In the rows, zero is written as 128.
The rows below fall into families. The same turns and mirrors carry the whole set onto itself and the rows of a family onto each other. For each named row, which other rows are in its family? Write them in the order they are listed.
These 32 rows form 4 families of 8 rows each.
puno: [139 116 102 119 127 155  93 149 131 137 117 140 140 118 104 111 151 125
 130 133 127  96 139  95 110 115]
Nanok: [113 131 110 111 125 155 122 155 138 126 110 138 101 134  89 120 127 151
 153 120 109 122 138 132  91 105]
Sosel: [115 144 112 101 124 146 124 150 139 144 114 131 109 152  91 117 136 157
 159 134 109 134 126 130  93 114]
lupa: [110 138 122 105 119 149 118 166 150 136 100 137 121 144  88 116 127 155
 161 136 118 121 131 122 110 112]
pel: [124 137 130 138 116 115 110 130 109 148 150 106 125 140 153 156 132 134
 101 123 119 119  91 117 155 121]
Sem: [150 120  82 113 128 153  91 141 120 137 128 136 135 116 107 115 150 129
 132 126 119 101 126 114  98 122]
dizod: [131 135 131 127 130 131 150 133  91 121 114 145 134 129 120 122 122 145
 163 120 143 115 153 155 138 139]
Das: [130 129 132 123 113 115 104 132 123 151 151 117 118 152 146 152 117 134
  88 126 116 121 102 120 157 113]
kovog: [110 136 116  99 115 141 121 164 155 120 107 130 107 142 101 123 134 152
 162 122 116 133 126 131 102 117]
nufe: [ 80 138 121 130 125 117  92 147 143 116 119 124  89 167 114 121 115 172
 127 148 116 117 125 134 111 128]
Zabeg: [129 120 124 119 114 117 103 134 116 161 145 116 124 147 149 168 126 143
 103 127 133 120  97 114 155 134]
Pefa: [126 141 140 128 119 122 147 128  82 119 107 140 125 127 117 116 117 141
 155 108 122 116 142 158 132 131]
Bezam: [128 136 168 116 117 117 110 132 111 117 149 118 116 152 146 154  96 169
 138 129 127 118 120 136 139 124]
teve: [126 123  90 142 128 122  58 119 121 109 119 130 110 132 140 129 131 134
 110 158 129 102 128 114 123 138]
Lepaz: [128 133 164 100 123 115 113 142 101 116 150 116 115 148 131 151  97 158
 126 140 126 101 122 149 128 137]
gazo: [138 131 141 112 135 121 148 115  91 117 108 146 122 135 105 117 116 142
 149 125 136 113 145 159 134 127]
sivum: [118 122 104 145 132 129  63 126 128 106 124 140 118 139 128 126 128 133
 106 158 130 100 130  87 134 129]
Nafe: [144 105 110 144 131 111 141 122 106 159 113 143 142 128 117 126 138 117
 131 113 129 119 127 131 155 124]
poz: [ 92 147 119 130 125 115  90 129 142 115 105 123  86 167 123 131 117 161
 136 165 120 134 128 131 118 131]
Leked: [129 125 111 144 120 126 140 116  95 156 106 134 133 120 136 130 154 124
 126 110 123 132 121 127 158 118]
Vas: [140 120 102 133 127 122 138 108 106 162 103 146 130 135 123 134 143 127
 126 112 143 132 119 125 160 124]
Naru: [132 117 105 145 136 127 139 124 103 168 106 141 136 134 138 129 146 128
 116 126 125 121 129 130 164 120]
legar: [129 149 157 105 107 118 116 140 111 103 159 123 116 148 129 144  92 151
 136 121 136 114 127 146 130 131]
madef: [ 86 139 110 123 122 101  83 136 142 108 113 136  94 166 121 124 105 156
 126 151 109 130 117 124 129 124]
bege: [122 153 159 121 114 112 116 141  96 111 151 111 118 149 134 141  96 152
 130 122 117 102 112 147 128 133]
pufad: [ 89 145 123 130 124 122  86 143 147 104 108 138 100 165 112 131 104 165
 137 161 121 127 122 115 134 126]
nupaf: [119 128  90 141 144 121  67 118 115 123 125 137 119 142 141 120 130 132
 112 157 120  89 129  95 128 125]
Pono: [100 132  94 146 132 122  54 123 128 124 130 128 115 144 138 126 140 140
 119 154 134  97 121 111 132 128]
zuris: [134 131 143 119 130 114 151 130  94 127 125 136 135 130 108 121 108 157
 166 127 132 113 143 150 134 119]
vum: [142 124  97 118 137 160 105 146 126 134 118 131 133 116 121 120 158 128
 149 128 127  92 138 103 102 118]
Kezi: [133 124  83 127 131 160  84 130 123 133 122 140 126 111 114 124 153 118
 143 127 127 102 133 110 113 106]
Razi: [139 110 135 140 117 115 100 125 123 148 139 127 121 150 153 159 126 130
 102 114 123 122 104 118 160 131]

Which other rows belong to the same family as Vas? Sosel, Sem, Zabeg, teve, Lepaz, gazo, poz
Which other rows belong to the same family as pufad? puno, lupa, pel, Pefa, sivum, Leked, bege
Which other rows belong to the same family as vum? dizod, Das, kovog, Naru, legar, madef, nupaf

